a =
[[-222.9   60.3  -14.7  -76.7  -97.4]
 [-204.5   52.2   26.7   60.3    8.4]
 [   2.2  -60.4   43.4  111.7   84.3]
 [-224.1   62.2   12.6    5.9  -42.4]
 [  31.0  -78.0    5.8  -24.0  -20.4]
 [-221.1   59.3  -15.7  -76.8  -94.3]
 [-132.6    8.9  -53.6 -222.9 -202.7]
 [  30.0  -78.5  -18.4  -90.9  -59.5]
 [-223.7   60.8  -14.5  -78.1 -100.2]
 [-222.9   60.7   -6.9  -49.0  -75.1]
 [ -93.2   -7.0   67.7  181.1  108.0]
 [  27.4  -75.7   14.4   -1.0   -8.4]
 [  20.8  -71.2   33.2   68.0   47.4]
 [-130.9    7.7  -60.3 -234.5 -202.2]
 [ -98.0  -10.4  -61.5 -238.3 -198.4]]
a[0][0] = -222.9
a[6][0] = -132.6
a[5][0] = -221.1
a[10][2] = 67.7
a[2][3] = 111.7
a[9][2] = -6.9
a[2][2] = 43.4
a[14][4] = -198.4
a[2][4] = 84.3
a[9][0] = -222.9
a[9][1] = 60.7
a[12][0] = 20.8
a[8][2] = -14.5
a[0][2] = -14.7
a[9] = [-222.9, 60.7, -6.9, -49.0, -75.1]
a[11][3] = -1.0
a[11][1] = -75.7
a[14][3] = -238.3
a[4][3] = -24.0
a[8][0] = -223.7
a[0][3] = -76.7
a[:, 1] = [60.3, 52.2, -60.4, 62.2, -78.0, 59.3, 8.9, -78.5, 60.8, 60.7, -7.0, -75.7, -71.2, 7.7, -10.4]
a[13][1] = 7.7
a[:, 4] = [-97.4, 8.4, 84.3, -42.4, -20.4, -94.3, -202.7, -59.5, -100.2, -75.1, 108.0, -8.4, 47.4, -202.2, -198.4]
a[:, 2] = [-14.7, 26.7, 43.4, 12.6, 5.8, -15.7, -53.6, -18.4, -14.5, -6.9, 67.7, 14.4, 33.2, -60.3, -61.5]
a[7][1] = -78.5
a[11][2] = 14.4
a[14][0] = -98.0
a[10][3] = 181.1
a[9][4] = -75.1
a[13][2] = -60.3
a[11][4] = -8.4
a[8][4] = -100.2

X = [-1.41 -6.43 -3.54  2.49  4.98 -0.25 -0.16  0.81  6.18]
X[-9]	-1.41
X[-2]	0.81
X[-5]	4.98
X[5]	-0.25
X[-6]	2.49
X[8]	6.18

B =
409,812,424,168,246,295,309,261,559,307,462,222,599,233,427
373,323,230,308,373,393,355,400,402,350,328,395,268,416,262
271,328,636,418,382,515,143,270,260,501,449,246,300,211,327
364,646,462,278,339,295,354,275,424,349,442,173,391,315,396
379,371,263,322,416,310,369,416,381,484,411,290,445,318,312
297,331,427,376,453,407,340,370,369,520,372,245,369,308,373
457,134,572,263,323,490,374,474,262,489,353,196,588,336,487
383,489,432,372,226,440,379,352,266,222,353,416,234,245,300
359,293,150,314,402,431,462,475,371,322,288,259,341,505,153
446,267,440,418,263,350,346,313,291,191,337,468,232,410,372
428,295,90,355,445,243,414,510,458,495,434,179,365,425,168
397,306,450,282,229,524,356,348,256,371,356,258,374,390,412
574,575,351,314,142,508,332,185,536,399,368,161,527,465,333
493,312,488,353,296,497,426,475,389,415,249,198,444,388,342
423,207,349,329,404,340,346,410,354,529,536,194,583,246,490
404,337,147,277,521,314,306,491,435,468,413,234,383,437,169
Indices start at 0.
(0, 0): 409
(4, 1): 371
(1, 8): 402
(11, 13): 390
(5, 9): 520
(4, 14): 312
(15, 7): 491
(13, 13): 388
(15, 0): 404
(13, 3): 353
(0, 6): 309
(12, 6): 332
(10, 8): 458
(7, 5): 440
(12, 12): 527
(9, 4): 263
(6, 10): 353
(2, 12): 300
(1, 11): 395
(1, 7): 400
(12, 11): 161
(11, 4): 229
(10, 14): 168
(0, 4): 246
(14, 3): 329
(0, 14): 427
(0, 8): 559
(10, 3): 355
(1, 9): 350
(13, 4): 296
(15, 13): 437
(4, 9): 484
(5, 1): 331
(12, 14): 333
(14, 10): 536
(2, 1): 328
(8, 4): 402
(3, 6): 354
